Small tables with named rows and columns. After each table, cells are looked up by row and column.

Zure:
|  | Dusume | Ref | Devi | Zek | Dod | Delo |
|---|---|---|---|---|---|---|
| Kek | 0.58 | 0.52 | 0.49 | 0.13 | 0.74 | 0.40 |
| Rav | 0.79 | 0.38 | 0.23 | 0.77 | 0.32 | 0.88 |
| Kol | 0.43 | 0.46 | 0.84 | 0.14 | 0.58 | 0.10 |
| Bolomu | 0.24 | 0.53 | 0.30 | 0.51 | 0.26 | 0.33 |
| Mituz | 0.64 | 0.32 | 0.72 | 0.33 | 0.68 | 0.48 |
| Nas | 0.34 | 0.33 | 0.22 | 0.57 | 0.73 | 0.54 |
| Guz | 0.80 | 0.50 | 0.19 | 0.37 | 0.48 | 0.80 |
| Vinegu | 0.62 | 0.36 | 0.31 | 0.69 | 0.69 | 0.75 |
| Lus | 0.70 | 0.74 | 0.37 | 0.31 | 0.24 | 0.68 |
| Diz | 0.14 | 0.52 | 0.15 | 0.59 | 0.76 | 0.24 |
| Madip | 0.70 | 0.71 | 0.34 | 0.28 | 0.22 | 0.69 |

Zek of Nas: 0.57
Delo of Rav: 0.88
Dod of Vinegu: 0.69
Ref of Mituz: 0.32
Ref of Vinegu: 0.36
Dusume of Kek: 0.58
Ref of Nas: 0.33
Devi of Kol: 0.84
Dusume of Rav: 0.79
Ref of Rav: 0.38
Ref of Kek: 0.52
Delo of Mituz: 0.48
Ref of Madip: 0.71
Row with the largest Devi: Kol

Zokore.tsv
	Ribinon	Debezo	Gen	Nat	Gekid	Visalo	Bimus	Vafu	Zubigin
Foza	-2296	-268	-6447	5053	-2492	-4812	-3883	-3009	5479
Tik	1701	3017	-6290	7866	1576	4866	-3091	1994	-2124
Zem	2585	2483	138	-9027	2146	-3366	2329	-5940	-2136
Dima	39	1165	5356	-4686	2564	6833	5033	-1935	4870

Ribinon of Tik = 1701
Nat of Foza = 5053
Zubigin of Dima = 4870
Gen of Tik = -6290
Bimus of Zem = 2329
Debezo of Zem = 2483
Gekid of Foza = -2492
Gen of Dima = 5356
Zubigin of Foza = 5479
Nat of Zem = -9027
Gekid of Tik = 1576
Visalo of Tik = 4866
Zubigin of Zem = -2136
Gekid of Zem = 2146
Row with the largest Gekid: Dima

Table Ganis
|  | Buke | Buniras |
|---|---|---|
| Vusibur | 9.0 | 2.5 |
| Vidosep | 8.4 | 3.5 |
| Pugu | 9.0 | 1.8 |
| Fev | 4.3 | 8.3 |
| Vodinaf | 8.3 | 3.6 |
| Los | 4.8 | 7.7 |
| Bados | 8.9 | 1.3 |
| Bom | 8.8 | 0.7 |
| Veb | 8.8 | 0.8 |
| Zezetig | 4.7 | 7.8 |

What is the Buke of Vodinaf in Ganis? 8.3
What is the Buniras of Bados in Ganis? 1.3
What is the Buniras of Vusibur in Ganis? 2.5
What is the Buke of Zezetig in Ganis? 4.7
What is the Buke of Bados in Ganis? 8.9
What is the Buniras of Vidosep in Ganis? 3.5
What is the Buniras of Pugu in Ganis? 1.8
What is the Buke of Vusibur in Ganis? 9.0
What is the Buniras of Veb in Ganis? 0.8
What is the Buke of Fev in Ganis? 4.3
What is the Buniras of Zezetig in Ganis? 7.8
What is the Buniras of Bom in Ganis? 0.7
What is the Buniras of Fev in Ganis? 8.3
What is the Buke of Vidosep in Ganis? 8.4
What is the Buke of Pugu in Ganis? 9.0
What is the Buniras of Vodinaf in Ganis? 3.6
What is the Buke of Veb in Ganis? 8.8
What is the Buniras of Los in Ganis? 7.7

Voz =
         Pida    Mav  Vadisak  Ruzub
Rinop   56935  58118    46701  73312
Sipup   55055  55594    43423  30241
Belibu  69203  54307    46323  59483
Tav     60433  56250    56523  57051
Zef     40730  15832    45333  76948
Nur     53644  55657    53697  34700
Fovuz   67902  51398    46775  58770
Sul     53410  49942    86717  64722
Gar     62076  69824    49396  71356
Tev     39529  56024    51668  42934
Nimo    52557  53322    38817  39064
Rugo    52425  61627    47084  65306
Zagop   64374  64808    38487  54564

Belibu, Mav: 54307
Fovuz, Ruzub: 58770
Fovuz, Vadisak: 46775
Zagop, Vadisak: 38487
Rugo, Vadisak: 47084
Tav, Pida: 60433

Mevigur
columns: Tos, Zon, Vuse, Nok, Zilugi
Dogo: [-25.77, -35.38, -65.24, 55.09, -0.64]
Zan: [-27.00, -77.53, -65.24, -8.30, -0.64]
Rif: [-10.98, -35.38, -65.24, -8.30, -0.64]
Tidaz: [-6.68, -35.38, -65.24, 79.45, 24.86]
Vesoge: [-27.00, -39.05, -65.24, -8.30, -0.64]
Nef: [-27.00, -35.38, -65.24, -8.30, -0.64]
Mav: [-52.88, -38.93, -71.66, -30.69, -0.64]
Gev: [-27.00, -81.98, -65.24, -43.76, -0.64]
Lenuv: [-27.00, -35.38, -65.24, -8.30, -0.64]
Mal: [-52.43, -35.38, -65.24, -8.30, 13.74]
Fenonov: [-47.39, -35.38, -65.24, -35.68, 13.18]
Lep: [-26.79, -35.38, -65.24, -8.30, -0.64]
Vov: [-19.29, -35.38, -65.24, -8.30, -0.64]

Vov, Nok -> -8.30
Tidaz, Vuse -> -65.24
Mal, Zon -> -35.38
Lep, Vuse -> -65.24
Mal, Tos -> -52.43
Nef, Zon -> -35.38
Mal, Vuse -> -65.24
Vov, Vuse -> -65.24
Lenuv, Tos -> -27.00
Nef, Zilugi -> -0.64
Rif, Zon -> -35.38
Vesoge, Zon -> -39.05

Table Nek
,Ver,Nemizes,Fami,Luz,Lor
Rokidap,-81,278,-490,-138,-773
Vel,-36,-492,-427,-111,-652
Leme,85,-345,-507,-528,-465
Galo,-260,-483,-147,-545,-522
Vodi,12,-228,-257,-95,-496
Ribetos,310,566,-773,-348,13
Vobip,-256,-583,-277,-341,-465
Gufa,-686,-215,-652,-138,-518
Sut,-282,-40,-511,-115,-365
Rade,-789,-111,-762,-595,-562
Led,-607,-428,-155,-534,-514
Bis,-451,-453,-745,-505,96

Ver of Ribetos is 310
Lor of Rade is -562
Ver of Sut is -282
Ver of Galo is -260
Lor of Gufa is -518
Fami of Gufa is -652
Luz of Sut is -115
Nemizes of Rokidap is 278
Ver of Vodi is 12
Lor of Vodi is -496

Table Zimorot
	Lerudor	Fut	Lupa	Nelubor
Mep	1.0	3.4	3.6	-4.4
Saguzo	1.7	-6.3	2.9	1.7
Sezisud	1.8	1.3	2.4	1.9
Finas	2.1	2.1	2.1	2.1
Kepo	0.7	-1.4	3.0	1.4
Tus	2.0	-0.4	1.9	4.9
Dop	3.2	4.7	1.6	2.0
Gipazu	2.3	2.6	1.6	2.3
Dur	2.5	1.3	1.0	0.7
Num	1.3	4.1	3.3	6.6
Nozogom	1.6	1.5	2.3	1.5
Mumakeg	1.6	0.2	2.3	2.8

Fut of Gipazu is 2.6
Fut of Kepo is -1.4
Nelubor of Gipazu is 2.3
Fut of Nozogom is 1.5
Lupa of Kepo is 3.0
Nelubor of Saguzo is 1.7
Lupa of Tus is 1.9
Lerudor of Tus is 2.0
Nelubor of Finas is 2.1
Lupa of Finas is 2.1

